First come named turns, each shown by rows before and after it. For each pair of rows after them, which turns, in which order, take the first row to the second? The first pair is done for you.
turn k_978:
-1.30  -0.23  -0.67  +0.47  -0.31  +1.21  -1.64  -1.03  +0.96  +3.10  +1.51  +0.97  +5.33  +0.96  +0.03  -2.85  +0.16  +2.57 |-> -1.32  -0.22  +0.83  +0.93  +0.55  +1.75  +1.42  +4.78  -1.01  +1.35  +0.84  -1.54  -1.98  -1.48  -3.68  +2.69  -0.56  +0.96
-0.38  +0.69  -1.68  -0.50  -0.47  -1.10  +1.84  +3.16  -1.17  -0.83  -0.30  +0.83  +0.24  +2.15  -1.47  -0.56  -3.24  -0.66 |-> -1.07  +0.21  -3.58  -2.49  +0.44  -0.29  +0.17  +0.40  -0.80  -1.29  +0.65  +0.38  -1.69  -0.38  -0.21  -2.48  -0.94  -2.07
-1.18  -1.02  -0.41  -1.14  +1.12  -1.57  +1.99  +2.84  -1.02  -1.58  +1.32  -2.51  -2.72  +0.56  -1.74  -0.41  -0.97  +0.07 |-> -1.45  -1.08  -1.98  -2.08  +0.75  -1.48  -0.32  -1.39  +0.22  -0.71  +1.97  -1.23  +1.19  +1.23  +0.77  -4.18  +0.09  +0.55
-0.49  -0.63  -0.77  -3.67  +1.86  +0.73  -0.89  -1.75  +0.37  -0.28  +1.52  +1.34  +1.84  -0.10  -2.79  -3.92  +0.66  +0.05 |-> +0.08  -0.02  +1.57  -1.64  +1.35  -0.04  +1.60  +2.63  -0.42  -0.35  +0.57  +1.28  +1.39  +1.81  -5.06  -0.37  -1.46  +0.90
turn k_26:
+0.94  +1.55  -0.32  +3.36  -3.38  +0.47  -0.85  -0.56  +0.56  +0.36  +2.22  -0.73  -3.33  -1.19  +0.96  +4.72  +2.79  -1.20 |-> +0.79  +1.14  +0.37  +3.57  -3.38  -0.67  -0.67  -1.13  +0.24  -0.25  +2.20  -1.34  -3.36  -0.30  +1.25  +4.03  +3.27  -0.43
-1.22  -0.22  -0.89  -2.39  +2.17  +0.52  -1.34  -1.96  +0.43  +1.30  +1.90  -0.56  -0.17  -0.56  -1.02  -3.21  +2.48  -0.26 |-> -1.38  -0.10  -0.92  -2.42  +2.32  +0.48  -0.97  -1.76  +0.14  +1.29  +1.98  -0.61  -0.19  -0.45  -1.16  -3.26  +2.37  -0.13
+1.06  -0.52  +0.78  +2.59  -1.51  -0.35  -2.43  +0.35  -0.74  +0.97  -0.49  +0.38  -0.71  -0.68  +0.26  +4.95  +1.01  -1.32 |-> +1.02  -1.07  +1.36  +2.74  -1.67  -1.46  -2.37  -0.58  -1.04  +0.16  -0.49  +0.01  -0.75  -0.07  +0.94  +4.30  +1.71  -0.67
+0.66  +0.05  +0.54  +0.60  +0.98  +3.01  +0.68  +3.47  +0.09  +2.83  +0.58  +0.93  +2.52  +0.51  -2.53  +0.38  -1.18  +1.22 |-> +1.04  +0.52  +0.42  +1.31  +0.23  +3.74  -0.72  +2.10  +0.68  +3.33  -0.21  +1.94  +3.08  -0.52  -1.34  +0.80  -0.37  +0.65
turn k_315:
+0.38  -0.13  +1.64  +2.41  -1.11  -0.38  -1.13  -2.47  +0.29  +0.55  -1.44  +0.89  -0.37  -1.16  +1.81  +0.60  +1.61  +0.12 |-> -0.22  +0.23  -0.19  +0.60  -1.03  -1.80  -0.62  -3.12  +0.21  -0.97  -1.00  +0.18  -2.08  -0.85  +2.39  -0.26  +0.00  -0.99
-1.12  -1.81  -2.38  -1.86  +1.80  -0.42  +0.88  +1.82  +0.01  +1.04  +0.88  -1.93  -3.94  +0.01  -1.78  +0.08  -1.37  -1.01 |-> +0.17  -2.09  +0.22  +1.18  +1.24  +2.88  -0.88  +1.83  +1.05  +4.33  -0.13  +0.47  +0.39  -0.38  -2.20  +0.78  +0.97  +0.68
+1.44  -2.24  +3.08  +2.49  -1.05  -0.39  +1.85  -0.44  -2.32  -1.82  +0.25  -0.97  -0.50  -0.12  -1.25  +1.61  +1.63  +1.55 |-> +1.52  -0.47  -1.70  +0.54  -2.21  +1.33  -0.92  -3.76  +0.34  -0.73  +0.27  +2.35  +3.14  -0.76  +1.38  -0.54  -0.86  -0.92
Then:
Each pair is two turns apart.
+1.18  +0.02  +1.93  -0.50  +0.39  -0.29  +2.36  +1.62  -0.60  -1.15  +0.35  -1.37  +2.48  +1.29  -0.71  -0.98  -3.79  -0.43 |-> +1.29  +0.27  +1.18  -0.98  +0.37  -0.19  +2.10  +1.08  -0.13  -1.04  +0.35  -1.00  +2.64  +1.27  -0.31  -1.21  -4.15  -1.00
k_315 k_315
-1.74  +0.52  +2.06  -0.77  +0.24  -1.12  +1.84  -0.25  +0.66  -0.78  -1.27  +1.63  -3.96  +2.04  +1.16  +2.69  +0.89  -1.22 |-> -1.40  +0.92  +2.62  -0.03  -0.23  -1.43  +1.99  -0.17  +0.79  -0.33  -1.62  +2.19  -2.03  +3.41  +1.26  +2.60  +0.19  -0.43
k_978 k_978
-0.35  -1.35  +2.52  +0.75  +0.21  +0.44  +1.71  +1.06  -0.93  +0.18  -0.51  -2.54  -1.30  -0.75  -0.54  +1.67  +1.42  +0.30 |-> -0.92  -1.94  +1.36  -0.54  +0.47  -0.16  +0.62  -1.93  -0.37  +0.28  +0.59  -2.45  +1.00  +0.25  +0.87  -1.89  +2.09  +0.97
k_978 k_26
+0.71  -0.79  -0.30  -0.92  +2.86  +2.87  +2.44  +5.98  -1.12  +1.57  +1.28  +0.00  +0.75  -0.26  -2.55  -1.29  -1.84  +2.08 |-> +1.01  -0.68  -0.30  -0.84  +2.45  +2.43  +1.92  +4.67  -0.60  +2.15  +1.42  +0.74  +3.48  +1.08  -1.62  -2.70  -1.96  +2.77
k_978 k_978
+0.32  +1.77  -1.39  +1.47  +1.80  -2.76  +1.46  +0.88  -1.50  +2.30  +0.29  +0.58  +0.07  +0.96  +1.18  +0.77  -0.98  +0.82 |-> +0.30  +1.93  -1.25  +1.63  +1.65  -2.05  +1.29  +1.33  -1.32  +2.94  +0.04  +1.10  +0.58  +0.78  +1.07  +1.02  -1.15  +0.64
k_26 k_315
-1.30  +0.70  +2.62  +2.27  -2.53  -2.47  +0.32  -0.75  -0.60  -0.36  +0.39  +0.43  +1.06  +0.39  -0.65  +2.62  -1.53  +0.28 |-> -1.89  +0.97  +0.17  +0.45  -2.13  -1.48  -0.26  -1.36  -0.28  -1.06  +0.67  +0.19  -1.82  -2.14  -0.14  +2.75  -1.57  -2.15
k_315 k_978
+0.21  +0.80  +0.50  +0.80  -1.04  -0.71  +1.58  +1.38  -0.36  +0.88  -0.43  +0.26  +2.25  +2.44  -0.54  +1.95  -2.97  +0.85 |-> -0.79  -0.19  -1.99  -1.56  +0.19  +0.82  -0.43  -1.71  -0.39  -0.32  +0.54  -1.08  -2.95  -2.62  +0.74  +1.02  +0.45  -2.06
k_978 k_26
-0.12  -0.32  +2.98  +0.70  -0.95  -6.24  +0.56  -4.45  -2.27  -3.19  -1.50  -2.13  -3.12  +1.48  +4.03  -0.20  +2.58  +1.03 |-> -0.07  -0.20  +3.20  +0.89  -0.93  -6.04  +0.72  -3.82  -2.46  -3.40  -1.30  -2.37  -3.90  +1.15  +3.53  +0.42  +2.48  +0.92
k_978 k_978
+0.70  +0.49  -0.56  -0.69  -0.31  +1.79  +0.64  +1.86  +0.40  +0.50  -0.15  +1.13  +1.86  -0.14  -1.20  -0.34  -0.52  +0.06 |-> +0.13  +0.38  -1.96  -2.28  +0.15  +0.41  +0.74  +0.34  +0.47  -0.74  +0.56  +0.23  +0.63  +0.00  -0.26  -2.00  -0.70  -0.35
k_315 k_978
-0.53  -0.42  -1.15  -1.30  -1.51  +0.14  +1.45  +3.17  +1.02  +2.25  +1.49  +0.33  +1.30  -0.59  -0.62  -0.37  -0.70  +1.25 |-> -0.73  -0.73  -0.86  -1.20  -1.58  -0.01  +1.57  +3.33  +0.73  +2.27  +1.48  +0.17  +0.81  -0.46  -0.73  -0.29  -0.53  +1.34
k_315 k_315
+0.85  -0.75  +2.40  +2.34  -0.49  -0.47  -0.52  -1.23  -0.41  +0.97  -0.47  +0.57  +2.77  +1.28  +1.02  -0.21  +3.18  +1.97 |-> -0.71  +0.04  -1.96  -1.93  -0.09  -3.21  +0.74  -1.89  -0.45  -1.90  +0.69  -0.90  +0.17  +2.25  +1.70  -2.26  -0.86  -0.36
k_315 k_26
-0.65  -0.70  +0.17  -0.07  +0.77  -2.66  +1.66  +1.77  -0.91  -1.11  -0.62  -2.49  -2.20  +0.67  -1.76  +1.86  -1.44  -0.49 |-> -0.97  -0.64  -3.02  -1.79  +0.74  -0.65  -1.74  -2.94  +1.05  +0.61  +0.26  -0.34  +1.52  -0.33  +0.92  -2.11  -0.24  -1.31
k_26 k_978
-1.11  -1.09  -0.22  -0.46  +0.26  +1.69  -1.54  +0.83  -0.92  +1.96  +0.30  +0.23  -0.13  -1.27  +1.39  +0.63  +1.57  -1.90 |-> -1.01  -0.99  +0.17  -0.01  +0.24  +1.61  -0.67  +1.98  -1.17  +1.90  -0.06  +0.17  -0.62  -0.94  +0.75  +1.66  +1.05  -1.77
k_978 k_978
+0.59  -0.07  +0.31  +0.88  +0.41  +2.63  -1.38  +2.57  +3.06  +1.07  -1.16  +2.40  +1.65  -1.08  -3.51  -1.82  +0.06  +1.50 |-> -0.14  +0.79  -3.16  -2.06  +0.29  +0.75  -1.00  +1.33  +3.15  -1.32  -0.90  +1.64  -1.72  -1.46  -2.02  -2.40  -2.35  -1.21
k_315 k_26
+0.17  +0.60  +0.92  +0.58  +1.56  +1.06  +1.33  +2.95  -0.86  -0.75  +0.33  -0.58  -2.48  -0.95  -1.75  +1.38  -0.49  +0.05 |-> +0.88  +1.26  -0.29  +1.13  +0.05  +2.34  -1.72  -0.84  +1.10  +0.85  -0.34  +2.52  +1.61  -1.60  +1.34  +0.19  +0.41  -0.48
k_315 k_26
-0.22  +0.77  -2.04  -0.94  +0.65  +0.77  -3.93  -3.70  -0.13  +0.95  +1.05  -1.68  +2.17  -2.94  +2.39  -1.92  -0.47  -2.74 |-> -0.36  -1.02  +2.71  +1.00  +1.68  -2.14  -1.16  -1.67  -2.95  -0.82  +1.25  -5.18  -0.98  -1.32  +0.58  -0.92  +2.15  +0.27
k_26 k_315
